Look-ups in named tables: a row name and a column name give one cell, copied from the table.

vokaz
columns: binu, mefe, roder
lal: [30, 37, 36]
tibi: [57, 75, 73]
momaro: [12, 8, 10]
kasol: [24, 26, 26]
vulunu: [21, 21, 20]
zin: [17, 14, 16]

What is the binu of vulunu in vokaz? 21
What is the binu of tibi in vokaz? 57
What is the binu of kasol in vokaz? 24
What is the roder of vulunu in vokaz? 20
What is the roder of zin in vokaz? 16
What is the mefe of zin in vokaz? 14
What is the mefe of momaro in vokaz? 8
What is the roder of kasol in vokaz? 26
What is the mefe of lal in vokaz? 37
What is the binu of zin in vokaz? 17
What is the binu of lal in vokaz? 30
What is the mefe of tibi in vokaz? 75
What is the roder of tibi in vokaz? 73
What is the binu of momaro in vokaz? 12
What is the roder of momaro in vokaz? 10
What is the mefe of kasol in vokaz? 26
What is the mefe of vulunu in vokaz? 21
What is the roder of lal in vokaz? 36
Row with the largest mefe: tibi

Table zibof
        rabu    riv  sevatom  nanipep    fak    dig
tiz    5.877  3.590    6.036    5.422  4.217  4.624
rogek  3.764  5.144    3.672    2.701  3.749  3.010
kaso   7.792  1.422    7.744    6.909  1.654  5.478

tiz, rabu: 5.877
rogek, sevatom: 3.672
kaso, sevatom: 7.744
tiz, nanipep: 5.422
rogek, riv: 5.144
rogek, dig: 3.010
tiz, fak: 4.217
rogek, fak: 3.749
tiz, sevatom: 6.036
kaso, nanipep: 6.909
tiz, riv: 3.590
tiz, dig: 4.624
Which row has the largest nanipep? kaso

rimino:
,zur,sezofa,fis,mimaso,zutefif,dozilol,tizaku
misazun,-41436,85127,-23948,8452,-24739,9955,-30483
zud,91622,-41477,64105,-29006,68342,15208,29849
bon,-13439,25411,-41906,63940,-43795,20036,-8881
sikuv,32457,-39665,16210,-41043,75506,-51110,36060
guzu,-11970,-4202,-21857,54085,-21242,15987,14293
pefonuk,32240,-2469,50122,-60523,92763,-46203,31994

fis of misazun = -23948
zur of pefonuk = 32240
sezofa of bon = 25411
dozilol of bon = 20036
fis of bon = -41906
fis of zud = 64105
dozilol of guzu = 15987
zur of bon = -13439
tizaku of pefonuk = 31994

molopad:
	bunid	lufolig	fozama	gol	dig	faloten	gumer
nev	29770	30832	55276	54475	47013	18684	43069
zerive	59990	53855	41621	44931	35380	52680	40328
lol	58591	56393	42282	50229	39452	53861	40228
toki	60648	47662	35042	30073	26301	51553	36417
lig	26442	73500	30186	53924	80109	48739	33882
lim	23023	66094	34729	54491	83368	43526	36793
patosa	54316	59702	41478	56093	46654	56923	37138
vofek	19547	45809	47446	50009	71425	27170	41756
sazazu	38260	20303	41238	40267	20209	26538	53833
kaniso	41435	17080	39697	33285	17057	32696	53249
vabedo	41711	17388	42654	25257	17716	40618	46202
sor	60001	53954	41565	45093	35465	52684	40298
fugufe	51411	21329	37839	19262	17371	49259	41275

lol, gumer -> 40228
vabedo, gol -> 25257
vabedo, bunid -> 41711
sor, fozama -> 41565
lim, dig -> 83368
toki, lufolig -> 47662
lig, dig -> 80109
lig, lufolig -> 73500
toki, faloten -> 51553
kaniso, faloten -> 32696
patosa, faloten -> 56923
fugufe, bunid -> 51411
nev, faloten -> 18684
toki, fozama -> 35042
toki, gumer -> 36417
vofek, dig -> 71425
Which row has the largest bunid? toki

pov:
columns: dabirof, rok, fem, fofi, bavisep, lin, bur, muziza, taki, mupi
kiged: [656, 415, 796, 288, 477, 619, 376, 222, 613, 225]
kaligil: [321, 658, 511, 753, 536, 286, 606, 297, 449, 426]
bef: [564, 246, 424, 541, 446, 328, 493, 659, 466, 562]
forakis: [169, 518, 924, 559, 392, 581, 332, 633, 97, 432]
lobif: [333, 709, 363, 654, 382, 427, 507, 699, 709, 177]
vilolo: [453, 812, 438, 543, 368, 205, 150, 273, 934, 294]

bef, mupi -> 562
forakis, fem -> 924
kiged, fem -> 796
vilolo, muziza -> 273
bef, fofi -> 541
vilolo, mupi -> 294
lobif, fofi -> 654
forakis, mupi -> 432
vilolo, bur -> 150
kaligil, rok -> 658
kiged, bur -> 376
kaligil, mupi -> 426
Which row has the largest taki? vilolo

bof:
,mek,bese,sida,nadeg,rer,fedo,lig,zezesi
vekeva,57,151,218,124,68,44,216,74
niv,164,124,96,77,101,159,138,126
ludi,54,151,147,113,138,114,93,100
tif,184,98,107,120,136,189,139,169
buvup,167,81,76,149,98,92,94,117
fumom,190,93,79,117,136,153,85,140
zer,167,110,64,178,99,81,99,86
leguze,134,114,126,106,167,200,124,131

What is the fedo of buvup in bof? 92
What is the rer of buvup in bof? 98
What is the sida of zer in bof? 64
What is the sida of fumom in bof? 79
What is the fedo of tif in bof? 189
What is the nadeg of buvup in bof? 149

zav =
	rasot	zugak	kav	mafe	goke	pazugim	vogupa	mis
des	147	150	122	149	230	100	142	39
mubu	69	73	87	131	122	152	56	98
zetetuk	62	73	82	132	127	152	47	86
ket	197	188	182	138	143	123	212	174

vogupa of ket: 212
kav of des: 122
vogupa of des: 142
goke of mubu: 122
mis of zetetuk: 86
mis of ket: 174
goke of zetetuk: 127
rasot of ket: 197
kav of zetetuk: 82
pazugim of des: 100
mis of mubu: 98
pazugim of zetetuk: 152
kav of ket: 182
pazugim of ket: 123
vogupa of mubu: 56
rasot of des: 147
mafe of mubu: 131
goke of des: 230
Row with the largest zugak: ket

Table kegebeg
         beboro  resazin  ripir
satiki     2.80    -5.36   0.63
nokon     -3.25    -1.29  -8.83
tebavot    2.66    -3.52   4.30
keb        1.04     0.60  -2.99
dagis      0.73    -0.72   5.05

ripir of satiki = 0.63
resazin of dagis = -0.72
ripir of keb = -2.99
resazin of nokon = -1.29
ripir of nokon = -8.83
ripir of dagis = 5.05
resazin of tebavot = -3.52
resazin of satiki = -5.36
beboro of tebavot = 2.66
beboro of satiki = 2.80
resazin of keb = 0.60
beboro of keb = 1.04
Which row has the largest beboro? satiki

Table bag
	dimis	sar	velusul
butaluf	73	101	147
zupip	56	254	229
kope	212	76	71

dimis of butaluf is 73
velusul of zupip is 229
velusul of butaluf is 147
velusul of kope is 71
dimis of kope is 212
sar of kope is 76
sar of butaluf is 101
dimis of zupip is 56
sar of zupip is 254

depo
fields: lalan, posi, dutuve, gem
tigafo: [0.6, -0.2, -0.4, 0.2]
lipuvav: [0.6, 0.0, 0.0, 0.0]
rilidu: [0.6, 0.1, -0.3, -0.1]
dotidu: [0.6, -0.2, -0.3, 0.1]
temoged: [0.6, -0.3, -0.4, 0.2]
kavofum: [0.6, -0.1, -0.6, 0.1]
korofe: [0.6, -0.2, -0.3, 0.2]

kavofum, dutuve -> -0.6
tigafo, dutuve -> -0.4
kavofum, gem -> 0.1
korofe, posi -> -0.2
dotidu, gem -> 0.1
rilidu, dutuve -> -0.3
dotidu, dutuve -> -0.3
lipuvav, posi -> 0.0

